Each row is where one point has got to under a steady rotation. How many steps took it there?
The counts run from 0 to 1103.
[  3  -6 -20  16  32 -18  27   3  -8   2 -14  14  32  16  12  -7 -18  43
  44  -5   1  16  15   1  20 -33 -23  10  -6  -5 -29 -34  31  40 -17  23
   5  44   5 -18   9  -1  -9   5  -4  -4  24  25]  433
[  5  38  -8  16  36 -27 -28   3  -6   9  13 -28  22  24   9  20  25  30
 -14 -35 -44  26  14  33  24  -3   6   2 -27  19  -4  -8 -21  -9 -22  -1
 -29  24  12 -31   2  14  37 -20  -8  12   0   8]  699
[  2   0  38 -24  10   0  10  20  -2 -19  15  -3  -5  28  13 -15  14 -22
 -52 -15 -17  -2 -20  25 -15 -12 -24  50  -7  22 -20   3  -7  -6 -32 -26
  16  44  22  34 -13  25   4  12   1 -19  20   6]  54
[ -1 -14  13  32  18 -24  50  30   9   2 -27  -1   6  -1 -12 -14 -42   1
  58  40  17 -11  22 -31  -4 -29 -14  23 -10  -1 -23  -8   3  14  22  -1
  20   8  -6  31  15  14 -25  -4  22   9   6  26]  769
[  4 -11 -29  15  -8  -2 -18  -2  23  33   2 -14   9 -49  26  33  13 -21
   5 -19   6   6  22   6 -50  15 -10 -50   8 -10  15  25  -3   6  -9   4
 -21 -44  -2 -15  -4  29   9  42  16  -2   7  -8]  819
[-26   0 -19  -5  36   7   5  -1  -5  27  10  17  10  13   9 -17   4  24
  15 -36   7  -6 -21  11 -27   0   8  36 -25   7  31 -12  44  35 -38 -18
 -15  38  54 -22 -25   4  31   3  22  -2   6  13]  830
[-34  -8  14   7  33 -18  27 -15  12  -9   3 -41  -3  35   1  -7 -15 -21
  -9  29   2   5 -13   4  39  22  15   0  38   8  32 -13 -28 -20  31 -29
 -37  10   2  16  26 -19 -16 -17 -17  20  23  -9]  129
[  7 -14  35  27  10 -22  46  -2  -8  38 -13   7  27   3  18  -5 -28   6
  23  21  25 -22   9   6 -34   7 -35  20   0  17   0   6 -29   3  23   5
  14  43 -13  39  14  23 -24  15  15   8  19   6]  886
[-12  25   9  -4  28   8  17 -19   0  27  18 -16  -9  21  29  -8  13  -6
   4 -42   9  25  -5  11 -11  -5  21   1   7  -1  39  -9  45  -2 -30  10
 -48  19  23 -58  -7  -3  21  11 -22  10  31 -15]  832
[ 26   1   7  18  48 -12  11   5   8  33  39   1  41 -30  -6  14   7  40
 -11 -18 -32 -14  19  -3 -13   6  -5  13   7 -13  34  18 -26  13  14 -10
   1  11  17 -18  19   6  18 -13  43 -31 -20   7]  586
[-37  32 -11 -13 -46  23 -34  -3  12 -27  23   5 -28   6  40  -3  25 -31
 -22  -1 -39 -19  -7   8  13  14  -3 -17  -6 -12 -23  11 -24  -3 -45 -10
  10  -8 -19  32   1  17   9  36 -13  -8 -15  -1]  289
[ 33  10 -44   5 -22  22  -9   3  -3   7  -2 -11  22   5  28  27   7  46
   9 -11 -32   3   6  -9  43 -32   6 -10 -32 -29  40 -14  10  26 -52  21
  11  17 -11   7  -6 -21   0  30  -4   9  31  -2]  419
[-45 -23   8 -21  21  -2 -13 -24  -8 -10   0  13 -18  23  -1 -20   4 -23
 -10 -15  -1 -12 -21  11  21  24  14  49  39  14 -18 -13  24   9   1 -30
 -22  18  43 -26   7 -18 -16   4  -5 -17  31  28]  223
[ -6 -34   5  -3  13 -39 -47   7  -2   5 -25 -15  15  19 -42  15   7   6
 -15 -18  -9 -13 -17  36  41  22  18  29  -3  33  -7 -23 -48 -11   7 -33
  -3   7  27   1   6 -15 -18 -33   9  19   7   4]  354
[ 13  11  26  -9 -12 -28  11 -18 -24   4   3 -24  20  37  19 -14 -12  -7
 -14  30  16   4  19  23  27 -17   2  19  20   5 -12 -26  47  16   7 -10
 -45  40  -8  15  13   9   9  31 -25 -27  43  12]  546
[-26  27  -6  -4 -23  29 -12 -44   9  39  17  25 -25 -27  36 -17  13 -21
  14 -25  24  -3 -10  -8 -33  31  21 -18  26   8  14  34  23 -15  -7  12
 -28  -5   2 -34   6  12  11  26   5  -2  17  -7]  723
[  1  23  66   1  26  -5  56   8  -8  12  17 -31   9  53   5 -31  -4 -27
 -30  26  30  -4   1  16 -14   3  14  25   1   3  26  -2  -4 -31 -14   3
 -53   7 -11  25  -5  14   4  -3 -12   6  10  -3]  1001
[-46  -3  59  15  20 -19  11  10   5  44  -1 -14 -10  11  24 -22 -23 -27
   1 -23  -4 -16   3  29 -38  17  15  11  -6  19  26  16   0 -13  -1 -53
 -37  -6  38   0   5  21   1  22  14  -4  -1 -10]  488
[ 43  17   6  17  -2  -3 -16   2   2  24  -1  24  25 -12 -15  30  -7  46
  17  27 -33 -26  27  -9  30   3  33  37 -22  -4  38  13 -33  12   3  25
 -11 -22 -21  20  -2 -18 -15  -9  41   8 -12  13]  250
[ -9 -12   8 -12   7 -22 -12   3   5 -30 -12  26  -9  14 -15 -12  14 -45
 -20   9   9  10  10  29  11   4  -5  61  31  20 -51 -13  37  13   2 -21
  -3  12   5  -2 -17   3  11  15   5 -34  23  45]  560
[  7   3 -19   9  15   8  11  43  28 -27  16  -3 -19 -43  -8   0  20 -29
   1  -3 -25   5  28 -37 -26 -12 -36 -17  13  -7 -27  20 -22  -6   7  -3
  28 -33  -2 -17   0  22   7  -6  28 -22 -50  16]  65
[ -3  35 -42  18 -13 -14 -15 -11  14  -3  11 -34 -13 -22  24  11  26 -32
   7 -18  10  26  30   3  15  -1   8 -53   6 -21   4  -9   6   6 -41   4
 -41 -41 -21 -21  -9   9  29  17 -18  -8   6 -21]  195
[ 10  10  31  18 -30 -48 -23  -3 -24  18 -37  -1  15  17 -26  -5  -8  -2
   1  47  14   2  13  34  14   7  24  43 -18  21 -13 -12  15  -3  25 -17
  -6  27 -10  48  -8  10  19   6   1  -2  10  23]  882
[  1  44  -9   8  20 -11 -28 -27  -4  24   3  12  24  19 -10  16  29   5
  -2  13 -22   3  12  21  24  29  38  33 -13  23  20  23 -31 -20  -4  16
 -48  -3 -15  -5  -5  13  30 -10  29  27  14  10]  362
[ 22  -5 -21  40  14  -3  -1  21  38  39  -8  -8   3 -45 -20  30   6   1
  24 -24   3   9  26   1 -21  15   1 -27 -26  -5  29   4 -36 -22 -24  18
  -2 -55   4 -27 -14  -8   2 -15  25   7  -3 -22]  593
[ 12 -32 -24 -11 -15 -18 -62 -13   3  -4 -22   9 -13   9 -35  45  14  -4
 -13  14 -31  19   1  12  32  28  38  34   2  14  18 -20 -22 -21  23  -6
  13 -37  15 -11 -13 -40 -10   3  -7  11  21  23]  1087
[ 11 -20 -36   6   1 -18 -17 -14   2  -8 -21   7  15 -13 -61  13  -2  12
  12  39  20  18   1 -11   9  13  21   5  30   3  10 -26 -25  -2  54   4
  26  -6 -10   6  -8 -35   1 -54   4  10 -20   6]  975
[ -3 -24 -37  19   4 -11   9  27   5   6 -32  -1  10 -18 -18  -1 -13  -9
  50  48  28  -2  14  -2 -20  14 -17  13   6  10  -3  -4 -24  10  23  19
  18  -9 -20  67  -8  17 -10   7  27  15  16  25]  29
[ 18  15  -9 -20 -16  14 -34 -33 -29  11  19  22  11  10   7 -15  11  33
  -2 -32  -4 -10 -18 -10  10 -10  40  22 -13  -1 -12   9  71  31 -23  15
 -34   8   7 -51 -11  13  19   9   5 -14   9  -1]  948
[ 46   3  -5  19  36   0  -5   4   1  25  36   5  44 -13  -3  36  29  49
 -17 -26 -31  -5  17   5  -1  -3  12  18 -22  -5  39   2 -25  10 -17   2
  -4   3  23 -26  -6 -16  20 -27  33 -18 -17   1]  587
[ 18  12 -30  14  -3  -4  -1  33  17 -31   8   7 -20 -37 -20  10  17  -3
   4  -8 -34  27  26 -18 -24 -18 -13  -2 -14 -18 -22  -9 -13   3  21 -15
  53 -12   6 -12 -10  10  25 -22  11 -15 -46  34]  66
[ 17  33  -4  20  -4  14  40  -7  18   4  10 -24  14  -9  17  -1   0 -10
  19  51 -12 -12  21 -32  41 -15  23  -9  11 -15  45  27   7  -9   9  13
 -47 -17 -40  24  20 -12 -15  18  15  12  28  11]  760
[ 24 -14  -6 -38 -18   6 -15 -16   1  -5  -4   9  -2  28  14  13  11 -28
 -27   3  16  12   2  17  16  11  -9  15  10  17 -29   1  22 -12 -44  48
 -29 -23 -23   7 -20   8 -23  66  -9 -12  49   0]  553
[ -6 -54 -23 -26 -12  28 -22   5  -7  -7 -31  12 -27  -1 -42 -11 -17  14
   4 -21  18   6 -50 -19 -27   0  24  11 -15   9  -5 -23  31   6  12 -13
  37  12  45 -21 -19  -8  -7 -18 -15   5  -6   3]  844
[-22  26   4   2  11 -17   4  28   4 -24  -1 -69   3  18  16  -3   8  -8
 -11 -36 -12  10  -5  11  36 -32 -14 -38  -3 -14  -8 -30  -3  19 -29 -35
 -27  18  14   5   8  23  16 -16 -20   2  -5 -16]  1037
[ -1 -22 -52  20 -15  -2   1  36  -4 -17 -38 -12   6 -18 -28   0  11   9
  32   7  26 -13   5 -17  21 -29 -20   6 -19 -12 -11 -33  19  38 -38  -3
  11  -3  11  33 -26   4  -9   6  23  -8  19  14]  426
[ -1 -10 -37  14   1 -11   2 -28  15 -13  -5   4   2 -34 -42  11  -6   1
  19  53  19  17   8 -28  14  17  22  -6  41   3  -2  -3 -19 -13  69   9
  12 -15 -11 -11  10 -26   1 -28  11   3 -27  15]  974
[ 15   0  -2 -15  -6   0  16 -48  -6  11  26 -15  10   0  27 -12  -8   6
 -15  -9  33  14  14   5 -10  11  12 -29  30 -28  10  -7  49  26   2  26
 -58 -12  -7 -50   6 -12  -1  30 -23 -18  18 -27]  210
[ 10 -35  -4  28  35 -27  13   4  12  11   1  -5  19 -13 -32  16  -8   9
   4  15 -11  -4  13   6   7  23   5  24  18  10  39 -26 -48  -3  31 -21
  23  -3  22   0   7 -42 -14 -42  16 -14  -1  11]  1092
